A single turn carries every row of the set below to another of its rows. Some are shown first; where does it send the rows asked next?
k_106: [ -2   7 -13   6  -8  -4  14  -6  -4 -14   5   4  19   5  24 -23   7  -8
   9 -11  -7 -12 -20  -5   3 -17 -12   6]
k_547: [  0 -10   8   0  -3 -17  -9   2  -6  -3  -1   5  18  11  23 -28   3   8
   8 -12 -12  -6 -19  -2 -18  -6 -14  13]
k_689: [  3  -1  -3  -9 -20 -10  15   7   4   5   0   9   7   1  -6 -11  -7  -9
  12  -6  -7  10 -14  -5  -4 -16 -18  -1]
k_169: [  0  -7 -12  -5 -14 -17  -5 -10 -15  -8   0   4  19  19  24 -21  11  11
  12  -6 -10  -7 -16  -3 -14  -4 -16   3]
k_163: [  1   0   7  -1  -5 -11  11   1 -11  -7 -15  10  17  18  37  -3   8  -6
   9 -13  -3 -14 -14  -2 -11   5  -5   3]
k_538: [  1  -1   2   4  -1  -3  16  -5  -7  -6   9  11  22  12  27  -7  -2   6
  16 -11   6  -1  -1  -8   3   6 -15   4]
k_104: [-12  -8  -3   0  -6  -5   6   1  -3  11  -4  -4   9  -5   3  -4   7   9
  17  -3  -7   3  -1  -6   4  -1 -24  16]
k_380: [-20 -14  -6 -12  -7 -10   0  -8  -7   1  -8   3  -1   0   1   0   2  -4
   9   0 -14  -9 -16   4 -10  -7 -26   0]
k_825: [ -5  -3   2   5  -6   2   1  14   2   5   4   2  15  -3   6   6   0  -2
   9   9  -8  13 -11   2  -2  -5 -15  13]
k_520: [ -9  -9  -6  -3 -13  -5  -7  18 -11   0 -16  -4  -3  -6  13  -4   1  -1
  12   3 -10  10 -15  -1  -7 -12   0  -1]
k_214: [ -2 -13 -14  -5  -5   8  -8  11 -12   8  -9  -5   4  -1  17  -8   8   5
  17   2  -2  12  -5   6  -6  -2 -10  13]
k_601: [ -7  -3 -10  -4 -11   0 -16  13 -18  -1  -7  -8   0   0  10  -3  -5  -1
   8  -8  -4   7 -20   6  -8  -3  -1  -3]
k_187: [ -1  -1  -1  -4  -2  -4  12 -11 -12  -2   6   5  23  11  20  -1  -8   2
   6  -9  -2 -10   2  -1  15   0 -13  -1]
k_441: [-15 -16 -12  -5   0 -16  12  -4 -11 -10  -8   3   3   1  -1  -9  -1  10
   9  -5 -14  -3 -13  -7  -3   7 -17   4]
k_111: [-12 -15  -1   1   4  -3   0   6  -2 -16  -5   8   8   9   4   0 -17   2
  -4   2 -11  -4 -19   7  -1   0 -13   7]
k_185: [  9  -6  -3  -1  -7 -22   4   0  -8  -5   7   0  14   4  33 -17   9   0
   6  -1 -13   3 -19   0 -19  -7 -15  16]
k_209: [ -2  -5   5   1 -12  -5  10  25  -4   6 -13  14   0  -3   6 -13  13  -7
  18  -7  -1   2 -10  -6  -4 -12  -8  -1]
k_154: [  0   0 -14  -2  -4  -1   8  -5 -14 -16   7  15  21   8  18 -20   3 -10
   6  -1  -6  -7 -25   5   8 -17  -5   3]
k_812: [  8   2  -2   2 -13  -5   2  -4  -8  -8   5   5  15  -2  19 -15  -3   1
   0 -11  10  -3   1 -13   4   5   0  -2]
k_461: [ -1  -8  -5  -9  -7 -16  -5   1 -16  -7  -4   5  16  24  21 -25   1   9
  10 -11 -19   2 -24   3  -9  -3 -11   7]
k_624: [  6   0  -2   2  -9   2   1   4 -13  -5   5   3  18  10  23  -8  -2   4
   2  -8   3   0   6   0  16   0  -2  -4]
k_239: [-13 -17  -4   2   5   3  -3   9  -4 -10 -10   5  -4   8   1  -9 -14 -10
   4  -2  -7  -3 -12  -2   1  -1  -8   3]
k_269: [ 11  -3  -6   9  -3   3   4   0  -5 -12   2   0  14  16  27 -16   1   2
   3 -11   2  -8   0  -5  11   4 -11   7]
k_38: [  2   4   8  -5 -17  -9   2  -2  -1   4 -10   5  10   8  39  -2   3  -3
  -4  -9   3  -7 -10  -2 -12  -4 -12  14]
k_902: [  6   0  -5  -9  -2   2   5 -15  -9   0   2   3  21   0  27  -7 -10  -3
   6 -10   7 -14  -1  -5   0   2 -13   3]
k_759: [-10 -15  -6  -8  -9   7   0  21  -8  -3 -20   7   5   4  14 -18  -5 -15
  14 -10  -4 -14  -9   0  -2 -14  -7   5]
k_756: [-10 -20 -18  -1   2  -2   3  10 -13 -12  -8   2  -4   8  18  -7 -10   9
   1  -1  -3   4  -5   5  -6   0  -8   1]
k_351: [  2 -23  -4 -14  -4 -13  10   2 -10 -11 -16   8  -5   0  13   7  -4  -7
   7   6  -6   0 -13   3  -1  -4 -10   1]
k_314: [ 10  -1 -10   3   1  -5   1  -3 -13 -14   8  10  16  -5  22 -24   4  -7
   7  -3   3  -7 -25  -3  -3 -14  -2   3]
k_996: [ -4  -2   1  -2  -3  -3  -2  -4 -14  -8  14   8  25  -5  17 -25   4 -14
  18 -11  -2 -12 -18  -5  -6  -6 -13  10]
k_690: [ -9 -19  -7 -16  -9   8  -4  11  -6  -2  -5   2  -3   1  15 -12 -10  -7
  14  -6  -3   4 -12  11  -4 -17 -21   6]
k_47: [  0 -15  -8 -18 -16   2  -1   6  -4  -7 -11   4   3  11  12 -11 -19 -14
   6 -10  -1   2 -17   8  -3 -17 -13   8]
k_140: [-10  -1  -9  -8  -8 -14   1  -9 -14   6  -2  -4   6  -3  -2   6  -3   1
  12  -3 -11  -4 -23  -3  -5  -4 -22   0]
k_96: [ 10   4   4   6 -16 -12   0   4  -7   0  -7  10  13  19  25  -8  21  -5
   7  -4  -2 -14  -8 -10  -6   4 -13   4]
k_974: [  1   9   8   2 -15 -21   9   5 -11   7  -6  12   8  23  21  -3   8  -1
   1  -7  -9 -10 -12  -9  -3  -1 -14  -4]
k_431: [  2   4   6   3 -13 -17   4   4  -2   1  -7  10  12  14  23 -11  -3   0
  -4  -6  -5 -16  -7 -16 -16   0 -11   0]
k_162: [ -8   2  -8   2 -13   4   0   3 -11 -10   8  14  22  11  28 -26   3  -4
  18 -10   6  -5 -16  -5  -4 -16 -12   3]
k_682: [  6 -17  13  -6 -12  -6  -6  21  -9   3  -6   1  11  -1   5  -4   3 -14
  19  -9  -6  -3  -6   7  -2 -10  -9   0]
k_990: [  6   1  -5  -7 -12 -16   5   0 -13   3   4  -1  18  13  23 -18  14   3
  13  -5 -21  11 -21   3  -8  -5 -15  14]
k_998: [  0   4   8  -4 -12  -9   2   7 -14   5 -14   4   8  23  35   0   3  -7
   1 -13  -5 -10 -13   4  -3  -3  -9   7]
k_899: [ -8 -11  -7  -1  -9 -16  13   2  -1  -1  -3   3  -4  -2  -5 -13  -5  -5
  13  -3 -11   9 -13 -11   1 -18 -14   0]
k_941: [ -8  -8 -10  -5 -15 -13  22  -2  -6  -1  -4  18   0  -3   5  -3  13 -11
  11   3   2   0 -12  -3  -1 -17 -16   3]
k_487: [ -3 -15   9  -7  -9  -2  -4  11  -1   9 -12   3   4   0  -4  -6   6 -10
  18  -3 -10   0   1   0  -4  -1 -12   0]
k_647: [ -8   4  -2  -3  -9   5   2   5 -13  -6  10  13  31   4  15 -23   5 -11
  18  -7  -8  -4 -17   0   7 -13  -7   5]
k_219: [  6 -22   1  -7  -3 -22   9  -4 -11  -7  -5   8   3   4   4   5  -1 -12
   7  -1  -5  -7 -15  10  -2 -13 -11  -3]
k_341: [ -6  -7   1  -6  -4   3  11   8  -3   3   1   7   0 -10   8   6   3  -6
  15   8  -1  11 -13  -2   3  -4 -23   9]
k_748: [  2   1  -7  -3 -12 -13   4  -1 -10  -4  -6  -7  22   6  32 -20  14   7
  17 -15 -16   2 -15   0 -12  -4  -6   7]
k_193: [ -9 -20  -9  -9  -5  -9  11   0 -12  -7 -14  10  -4  12  14  -4   1 -21
   8  -3  -3 -17 -14   4  -3 -11 -20  13]

k_162 goes to k_269
k_185 goes to k_996
And these:
k_461 goes to k_154
k_47 goes to k_111
k_487 goes to k_520
k_193 goes to k_441

A single turn carries every row of the set below to another of its rows. Some are shown first; where does it send the rows asked next?
k_658: [ -9  27  -1  -4   4   5   3  -4  13  -5  -2 -14   0  11  10 -18  11  -1
  -6  -7  -3  10   8 -24   3 -11  22]
k_889: [  8  11 -12  -5  -8   3   2  18  -3  -1  -8  11  -5 -16  14 -17  22  -2
   7   8 -14  -5  -9  -6  24  -1   8]
k_458: [ 17  10 -10  -1 -14   4   6  20  -5  -3 -10  12  -1 -10  13 -15  20  -6
   6   6 -17   5  -7  -2  25  -7   9]
k_576: [  5  19   2 -17   0  -1   6   2   4   4   6  -9  -8   4  12 -17   6  -2
   1 -16  -3  16   4 -24  -8  -8  12]
k_849: [ 10  10  -6  -2 -16   6   8  21  -6  -5 -10  10  -5  -9  12 -17  15  -6
   8  11 -15   6  -9  -1  24 -11   8]
k_774: [ -8  26   2  -1   5   5   3  -5  15  -8  -3 -12   2  12  11 -19   8  -2
  -2  -6  -7  13   9 -22  -1 -12  20]
k_153: [ -6  25  -2  -7  -8   1  15  -7  13   1  -5   0  -4   9   1  -5  10  10
   0  -7  -2  23   1 -22  10  -6  22]
k_80: [  9  17  -9 -10  -7   0   4  23  -5  -3  -5  14  -5 -15  20 -19  24  -2
   7   3 -16  -4 -10  -9  23  -7   9]
k_542: [ 11   9  -7   0  -7   4  -1  15   2  -7  -9  16  -1 -18  16 -19  16  -4
  14   8 -21  -1  -7  -4  14  -4   5]
k_953: [  7  19   3 -15   1   0   7   2   6   2   6  -8  -8   4  13 -18   3  -3
   3 -15  -6  18   4 -23 -10 -10  12]
k_819: [  9  10  -3   0 -10   6   0  18   3  -7  -7  15  -3 -17  14 -20  17  -9
  14   8 -21   0  -7  -2  13  -9   5]
k_606: [ 14  15  -6  -5 -12   0  11  24  -9  -9 -10  14  -3  -9  19 -19  15  -1
   8   7 -17   6  -9  -4  21 -13   7]
k_824: [-10  26  -1  -7  -1   2   5 -10  21   2  -1   4  -5  -1   3  -7  15   6
   3 -11  -5  14   1 -25   3  -3  21]
k_969: [  5  13  -8  -7 -11   6   0  21  -2   1  -4  11  -7 -16  14 -18  25  -7
   6   7 -13  -5 -10  -6  24  -5   8]
k_490: [-14  26  10  -8   4  -2   9  -1  15 -12  -1   2   3   6  11 -21  28  12
  -6  -9  -9  11   1 -14   1 -14  10]
k_909: [-11  23  11  -6   1  -2  13   0  12 -16  -4   1   4  11  10 -21  23  12
  -6  -6 -11  16   1 -11   1 -17   8]
k_203: [ -6  22   3  -2  -5   3  10 -10  22  -5  -5   5  -1   5   2  -7   5   6
   7  -8 -10  22   3 -19  -2  -8  18]
k_593: [ 10  14  -3  -4  -6   1   3  22   1 -10  -7  18  -2 -18  21 -20  18  -5
  13   4 -22   0  -7  -6  12 -10   6]
k_361: [  7  20   2 -16   0  -1   9   2   1   3   6  -9  -9   7  12 -16   3  -2
   1 -15  -4  18   3 -22  -7  -8  13]
k_278: [ -7  27   1  -2   3   3   7  -3  10  -7  -4 -14   1  15   9 -17   8  -1
  -5  -5  -4  14   8 -22   3 -13  21]
k_231: [ 16   9  -7   2 -11   3   1  18   2  -6  -9  15   1 -15  15 -16  20  -9
  11   5 -21   3  -7  -3  16  -8   8]
k_417: [ 14  10 -11  -2 -11   3  -1  18   0   0  -6  13  -1 -16  15 -16  25  -7
   7   4 -17  -2  -9  -7  21  -4   9]
k_816: [-14  26   8 -10   1  -2  14   1  10 -10  -2  -2   2  11   9 -20  27  14
  -9  -7  -5  14   0 -13   6 -15  10]
k_294: [ -3  25   0   4  -4  -9   3  -5  17   4  -2 -10  -4  -1  11 -13  19   8
  -1 -17 -11  21   0  -9  -4  -2  22]
k_839: [ -2  25  -1   3  -7  -9   7  -3  12   7  -3 -13  -4   3   9 -10  19   9
  -3 -16  -7  23   0  -9   2  -3  24]
k_331: [ 12   9  -9   0 -13   4   8  18  -7  -7 -12  11  -4  -8  14 -16  13  -1
   8  12 -17   5  -9  -2  23  -6   7]
k_133: [ -1  23   2   7  -7  -9   6  -5  14   2  -5 -11  -2   4  11 -11  14   9
   0 -15 -11  27   1  -6  -3  -4  21]

k_969 goes to k_849
k_153 goes to k_203
And these:
k_593 goes to k_80
k_490 goes to k_816
k_417 goes to k_458
k_839 goes to k_133
k_331 goes to k_542
k_278 goes to k_774

A single turn carries every row of the set below to another of its rows. Some are shown first; where does it send the rows asked next?
k_141: [-5  4  9 11  1  2 -4 -9  3 -8  5  3  6 -1 10  5 11 -4 -2  4 17  3]
k_217: [-23  -1   5   1 -14  16 -10 -18  -4 -34 -10  -6   4  -7  -6  -3   8  -9
  -8  25 -15   6]
k_640: [ -6   2   5  12   2   4  -6 -12   7  -6   7   3   3   2   7   6  16  -7
  -2  10  16   3]
k_975: [-20  -5  10  -3 -13  16  -6 -14   0 -35  -5 -10  11  -5  -3   2   2 -11
 -14  22 -13   3]
k_964: [  4  -4   7 -12 -12   2 -14  -7   3  -8   2  13  16  -1 -14  -4   8 -16
  -9  15   6  10]
k_262: [-21   4   8  -2  -5   7  -9 -11  -4 -26   0 -10  20  -4 -10   6   2 -12
 -13  35 -14   8]
k_332: [  1   9   6 -14 -11  -2 -13 -14   8 -18  -4  12   0  -9 -14  -5   1  -8
   0  21   9  17]
k_918: [-14  -1  -6   5  -8  11   5 -10   7  -8  -8  -2  -4  -7  -4   7  -4 -17
   8  12 -10  17]
k_634: [-21   0   9  -3  -4   8 -12 -11  -9 -27   2  -8  18  -4  -7   6   6 -14
 -13  33 -14   9]
k_855: [-7 13 12  9  2 -3 -6 -3  0 -5  1 -4 -4  2  3  3  5  7  8 15  9  7]
k_651: [-20  -3  12  -5  -7  11  -6 -10  -3 -31   1 -12  17  -4  -5   7   1 -12
 -15  28 -13   6]
k_221: [ -7   6   8  10  -2   3  -8  -2   3  -3   2  -5 -11   9   0   0  11   8
   8  15   3   1]
k_563: [  5  -9  10 -15 -16   5 -14  -2   0 -10   0   8   9   4 -16  -7   4  -9
  -6  12  -2   7]
k_713: [-24   6   5   5 -15  14 -11 -19  -1 -27 -13  -5  10  -7 -11  -3   7  -9
  -8  32 -15   5]
k_525: [-22   6   5   1  -6   9 -15 -15  -7 -25  -3  -5  15  -6 -11   3   8 -13
  -9  36 -14  11]
k_676: [ -3  -8  20  -8   0  17  -4 -24  -4 -13  -1   9   5   8   1   8  10   0
   5  14   7   2]
k_926: [  1   3   9 -16 -15   0 -11  -7   6 -19  -6   6  -7  -5 -15  -8  -2  -1
   2  18   2  14]
k_266: [ -4   2  19  -8   7   9  -7 -21  -7  -7   0   8   7   9  -4  10   8   3
   8  25   7   8]
k_202: [-12  -4  -5   6  -5   9   3  -6   3   1  -1  -3   7  -2  -7  11  -2 -22
   4  15 -12  17]
k_846: [ -5   1  17  -2  -3  16 -10 -25  -5  -6  -9  10   1   9  -7   2  12   6
  10  21   3   4]
k_43: [-24   6   4   3 -11  12 -14 -19  -4 -29 -10  -4   8  -8 -11  -2  10  -9
  -7  33 -15   9]
k_223: [-20  -6  10  -6  -7  13  -9 -11  -8 -32   1 -11  14  -3  -3   5   6 -14
 -14  25 -14   7]
k_26: [ -5   5  18  -4   3  11 -10 -23  -6  -5  -5   9   4   9  -7   6   9   6
  11  27   3   7]
k_968: [-17  -8  18   5 -10   0 -10   0   6 -27   0  11  20  -3 -13   6  -2 -16
 -10  22   1   4]
k_637: [ -4  -6  18  -3  -3  19  -6 -25  -4 -10  -7  11   2   8  -2   3  13   3
   8  14   6   2]
k_479: [-20  -2  17   7 -18   2 -12   0   8 -29 -13   9   3  -4 -18  -3  -4  -4
   1  24  -5   4]
k_142: [-13  -5  -4   2  -8  11   6  -7   5  -7  -4  -5  -3  -4  -3   9  -5 -17
   7  10 -12  15]
k_795: [-5 -1  7 12 -6  7 -9 -2  2  0  2 -3 -4 12  0 -2 16  3  3  9  2 -3]
k_834: [-20   0  17   6  -7  -5 -13  -2   8 -28  -3  12  16  -6 -16   6  -4 -14
  -5  29   3   8]
k_198: [-13   1  -6   7  -5   8   2  -9   5   0  -4   0   6  -5  -7   9   0 -22
   5  17 -11  18]
k_665: [  3   4   5 -11  -9  -2 -14 -14   6 -13   0  15  11  -7 -13  -3   6 -15
  -6  20  10  15]
k_402: [-6  2  9 14 -8  6 -9 -4 -2  1 -3  1  1  7  2 -4 14  4  4  6  4 -2]
k_854: [-5 -1  8 14 -6  7 -6 -8  1 -2  1  4  6  3  7  1 15 -2 -1  1 12 -2]
k_906: [-21   5  17   7 -12  -4 -13  -2   8 -28 -10  11   8  -6 -18   1  -4  -7
   0  30   0   8]
k_125: [-5 -3  4 15 -3  8 -8 -7  4 -1  5  1  3  8  4  2 18 -5 -2  7  9 -3]
k_919: [-23  -1   7   1 -17  18  -8 -18   0 -32 -11  -6   8  -7  -7  -3   5  -9
 -11  24 -13   3]
k_655: [-20  -7   9  -3 -13  15  -8 -14  -5 -35  -5  -9   7  -5  -3   1   6 -11
 -10  22 -15   5]
k_653: [ -2  -3  21 -10   5  13  -5 -22  -5 -11   3   8   7   8   0  12   8   0
   6  19   9   6]
k_961: [-15   2  -7   8  -7   9   3 -13   7  -3  -7   1   1  -8  -6   8  -1 -20
   7  15  -9  18]
k_382: [ -7  12   8   9   3  -1  -6  -6   6  -9   4  -5 -11   4   2   5   7   5
   7  18  10   6]
k_852: [-6 10 11  8  4 -2 -3 -7  3 -9  6 -1  0 -2  8  8  7  0  3 11 16  8]
k_120: [  4  -6  11 -16 -17   4 -12  -2   2 -14  -4   4  -3   2 -15  -9   1  -2
  -1  14  -3  10]
k_956: [-18 -12  18   5 -20   6 -11   2   7 -29 -10   7   6   0 -14  -3  -3  -7
  -3  17  -7   0]
k_687: [-12  -7  -3   2  -7  10   5  -4   3  -3  -1  -5   2  -2  -5   9  -4 -19
   5  11 -13  16]
k_180: [-7  8 11 12 -4  1 -9  0 -2  0 -2 -2 -5  6 -1 -1  9  9  8 12  3  3]
k_440: [ -7  10   6  10   5   0  -5 -10   8 -10   8   0  -4   0   6   7  11  -2
   2  15  17   7]
k_443: [-16 -15  19   4 -16   4 -10   2   5 -28  -3   8  16   0 -12   2  -2 -13
  -8  16  -3  -1]
k_923: [-23   8   6   3  -9   9 -13 -15  -3 -24  -7  -6  16  -5 -13   1   5 -10
 -10  38 -14   7]

k_795 goes to k_221
k_653 goes to k_676
k_651 goes to k_975
And these:
k_479 goes to k_906
k_217 goes to k_43
k_918 goes to k_961
k_332 goes to k_665
k_141 goes to k_854

